In the data rows, 128 means zero.
Some points, each followed by its number:
[165 120 106 119 110 126 171 109  99 128 114 123  93 129 117 109 109 136
 122 164 121 129 158 104 127 159 122  92 130  96 131 159 131 154] 0
[127 154  79 122  91 183 149 154 100 107 145 130  99 139 139 143 151 155
 117 124 147 119 124  81 135 107 143 134 130 150 163 151 130 155] 1
[ 99 148 102 122 130 124 128 117 154 140  97  33 109 131 111  89 152 104
 131 176 151 102 128 167  59 163 156 183 148 110 118 121 129 131] 2
[170  86 111 117 138 112 115 117 117  97  92 129  92 165 108 119 104 166
 131 140 140  87 146 106 121 138  83 101 105 105  95 117 118 149] 3
[108 122 117 129 154 115  85 105 132 147  99 126 196 125 137  78 152 130
 127 172 116 166 115 160 115 136 116 163 133 138 122  86 146 121] 4
[155  99 129 128 130 139 159 139 118 125  86 121 101 158 151 127 128 161
 132 126 107 127 128 117 144 147 105  97 142  69 147 148 119 170] 5
[119 111 139 143 102 196 161 112 126 136 129 126 157 120 148 126 132 123
  91 134 110 115 149 118 133 109 161 110 114 149 151 140 123 132] 6
[102 119 150 106 141 100 124 138  84 147 158 126 105 122 120 137 155 134
 134 109 156 112 160 128 143 138 123 118 147 110 159 113 104 127] 7
[143 131 129 113 159 132 127 118 158  42  98 117 145 123 116 120 105 147
 120 175 116 114 144 133 103 164 122 137 118  88 110 112 103  79] 8
[129 132  87 120  93 147 148  74  92 119 118 121 136 136  85 136 137 137
  91 107 111 145 129 136 123  75 153 106 142 119  94 146 152 105] 9
[134 140 142 126 174 125 119 114 136 175 158 122 122 122 132 128 132 155
 124 182 125 123 144 149 108 126 178 117 130 129 134 154 108 129] 10
[127 151 135 151 131 116 144 121 106 108 182 130 136 106 115 123 148 115
 129 121 115  71  98 123 142 135 142 148 136 179  67 132 104 142] 11
[119  85 126 121 148 124 128 177 119  93 108 148 120 138 121 135 146 151
 102 114  86 123 149  93 139 125 131  76 119 100 137 131 106 123] 12
[137 100 185 166 148 129  91 150 140 154 130  94 169 138 155 131  99 107
 119 125 182 163 124 135 131 110 147 130 109 129 121 128 160  91] 13
[133  80 122 121 126 143  93 127 121 176  94 139 141 174 132 120  94 140
 116  98  88 106 119 110 118 141 108  91 115  74 168 138 142 148] 14
[126 166 134 146  90 132 146 139 134 188 171 135 141  97 148 134 170  88
 121 184 186 169 118 147 129  74 158 203 114 215 180 170 154 114] 15
[117 134 160 121 113 138  97  98 156 139 107 140 133 104 125 140 146 104
 109 146 136 130 135 122 135 102 142 158 136 139 167 113 146 129] 16
[154 128 105 162 109 126 137 155 136 144 139 104 117 137 179 118 129 124
 124 117 149 135 104 105 155  94 161 158 137 134 155 137 121 135] 17
[111 151 153 147 108 153 153 117 130 158 162 134 158 124 102 145 126 108
 108 130 150 157 141 143 148  72 171 147 124 157 144 120 131  93] 18
[119 163 132 118 148 163 134 134 137 123 157 104 105 118 138 145 135 116
 118 109 142 123 136 122 147 124 167 122 118 148  91 108 114 111] 19
[147 131 132 125 138 141 119 127 155  97 115 144 163 158 130 116 114  84
  95 114 156 105 135 131  99 112 108 157 105 121 148 120 118 113] 20
[127  53 164 144 163 136  82 110 153 103  95 133 147 171 176 108 108 138
 130 108 108 116 152  80 139 133  64 107 136  68 117 123 158 125] 21
[146 155 185 162 116 105 142 166 135 164 194 141 142 111 141 141 147 129
 145 142 164 189 108 144  95  91 133 133 103 166 154 107  98 107] 22
[137 111 123  93 144  93 160  76  78  92  82 142 102 103 134  88  92 143
 105 137 121 103 137 147  99 192 100 121 144  84 115 115 122 127] 23
[131 135  89 121 139 119 139 132  88 110  86 137 100 159 113  89 109 131
  97 150 133 138 138 110 111 173 113 143 118  93 118 131 124 115] 24
[151 122 121 135 136 124 153 101 101 106 108 131 119 153 146 147 122 145
 122  95 118  96 163 105 147 140 111  77 142 104  75 137 109 151] 25
[120 132 107 137 116 117 128 125 116 172 141 121 151 108 159 106 167 105
 147 150 120 151 117 121 133 160 119 133 133 159 120 118 186 135] 26
[164 191 140 146 100 121 186 139 154  85 199  96 147  92  96 154 190  78
 129 129 155 159  82 199 120  93 213 168 132 215 168 140 133 106] 27
[168  91 102 122 183 122 137 136  88 151 112 133 106 131 158  90 103 123
 148 138 121 151 127 128 118 154  86 152 138  86 134 130 148 140] 28
[133 137 103 139 125  85 134 136 105 121  86 117 106 143  94 110  79 132
 154 139 128  94 179 129 140 155  94 119 130  80 125 107 158 117] 29
[119 121 116 130 125 152 158 123 107 138 162 126 125 154 129 182 135 112
 134 110  80 105 133 133 135 157 105 100 147 116 134 147 137 111] 30
Which point above is nearest to each new point, looking only along the 4 directions in which the numbered points spread most? Its number follows each.
[153 128 132 137  79 169 165 123 167 107 146 131  98 116 122 147 104 165
 164 104 123 101 125 100 129 132 164 117 144 140 119 141 119 118] 9
[114 118 126  87 144 152 116 101 151 102  97 123 175 110 156 102 138 141
 118 114 130  92  89 101 140 123 131 128 179 140 108  95 112  84] 20
[148 119 156 117 116 131 109  98 144 100  88 161 128 106 124 130 114 112
 152 134 156 126 141 119 114 134 136 132 147 123 135 136 125 115] 20
[145 170 168 144  90 149 119 136 170 198 139 153 107  87 160 139 177 121
  96 134 164 155  93 150 147  73 161 157 148 196 152 128 157 113] 22
[132  96 112 144 138 116  97 112 148 131  87 145 122 133 131 120  97 136
  98  88 116 139 154  42 189 126  96 110 125  78 137 162 137 169] 14
[ 65 149 102 156 108  98 167 122  44 112 144 111 138 170 120 131 120 159
 111 164 102  81 122 156 162 186 147 124 140 115 110 153 162 173] 0
[116 159 149 154 180 116 118 150 119 112  99 131 117 140 142  80  99 128
 135 151 154 149  84 154  89 163 134 198 101  99  98 131 106 141] 4
[141 111 115 144 116 106 138 128 119 130 106 111 119 114 150 129 108 167
 160 130 141 156 131 128 143 122 110 143 158 118 141 145 139 115] 7
[116 115  97 118 106 147 129 137 128 126 132 124 111 108 153  90 139 103
 119 124 147 117 107 122 141 148 106  96 132 138 119 148 129 119] 7
[ 92 111 110 121 108 125 158 129 142 143 146 144 137 147 108 171 131 143
 146 116 135 119 136 120 146  76 168 124 117 153 144 101 133 124] 6
[107 126 126 126 158 136 144 135 131 110 110  91 120 125 144  92 114 169
 146 151 137 119 139 108 128 152 101 108 117  89 116  99 125 169] 29
[120 143  90 113 104 134 172 141  97  88 145 153 145  88 119 137 135  90
 166 153 157 132 118 170 133 121 171 153 133 194 136 111  75  92] 11
[144 148 148 158 139 114 101 142 105 167 139  91 108 106 122 147 121 120
 148 134 138 102 142 166 105 144 121 109  96 112 169  97 179  93] 10
[125 158 108 159 120 164 105  83 108 134 155 137 158 146 136 141 111 118
 165 147 125 107 116 103 142  94 104 108 138 177 101 113 138 152] 6
[150 107 127 121 150 121 119  94 148 111 133 122 129 119 136 119 137 146
 124 114 149 123 122 117 140 119 161 133 148 117  79 128  95 128] 20
[136  67 142 111 111 123 120 111 137 125 105  76 111 120 118 141 141 127
  87 135 144 126 141 136  76 144 101  97 116  86 127 127 113 118] 29
[142 118 147 148 130 130 124 159 149 149 113 120 132 149 134 104  96 117
 147 131 167 155 129 138 114 116 126 128 115 165 131 111 137 104] 16
[106 152 106 126 129 133  73 165 100 183 130 106 123 124 142 145 154 157
 111 130 116 133 165  94 161 146 110 112 115 130 139 140 127 166] 7
[134 145  98 113 103 136 175 140 157  98 156 151 132 102  92 160 118 129
 128 125 160 121 140 102 113 105 128  91 122 120  96 143 143 123] 9
[137 116 164 155 188 104  77 121 155  95  83 143 132 140 138 108  82 142
 128 119 100 131 119 126 111 123 142 104 163  81 139 129 152 102] 20
[135 133  88 104 136 147 137 119 120 150 142 139 116 129 113 140 103 151
  94 106  92 111 167 140 112 126  91  74 143  93 130 137 111 129] 25
[114 112 132 103 104 173 125 150 122 127 171 150 145 132 147 168 119 118
 136 122 150 119 136 125 123 124 168 131 101 159 111 142 112  93] 6
[119 144 126 151 138 108 124 122 113 133  98 122  90 103 111 127 129 142
 109 155 137 113 156 179 113 133 112 148 156  82 112 117 132 126] 24
[117 133 111 102 104 130 161 125 117  80 111 120 140 151 102 138 132 133
 114  88 123 130 126 148 123 158  97 112 129 149  86  85  93 112] 9
[180  76 139 123 137 135  89 120 136 102 109 134  93 107 129 151  75 133
  97  86  94  77 154  89 151 125  99  57 139  56 134 110 124 132] 12
[ 88 125 128 132 133 128 118 124  90 160  79 119 104 141 123 166 117 114
  83 146 111 114 115 154 153 121 133 134 120 127 143 152 149 133] 7
[131 184 119 127  93 111 163 117 128 102 141 151 153 139  75 129  99 100
 133 158 136 146  91 159 105 132 149 146 123 163 111 107 148 122] 11
[147 125 118 135 132 162 110 160 146  99 148 155 139 123 105 160 126 114
 143 102 140 112 136 128 105 111 118 138 135 136 110  86  90 129] 19
[142  91 134  93 163 140 144  92  97  84 106 109 100 158 145  99 122 122
 161 110  88 122 137 138 137 166  83  90 128  99 117 116 139 153] 3
[134  89 141 120 109 144 107 144  78 130 103 177 110 155 133 106  94 145
 138  81  84 112 144  55 155 114 136  76 154 148  94 136 166 139] 12
[182  77 142 109 146 102 108 104 124 184 122  92 130 120 107  99  93 161
 100 146 104 156 149 104  78 155  82 116 135  74 135 118 135 117] 28
[111 112 130 115 118 113 128 122 133 150 135 109 115 150 116 139 162 116
 143 150 133 162 109 114 142 129 151 134 187 121 145 107 147 131] 10
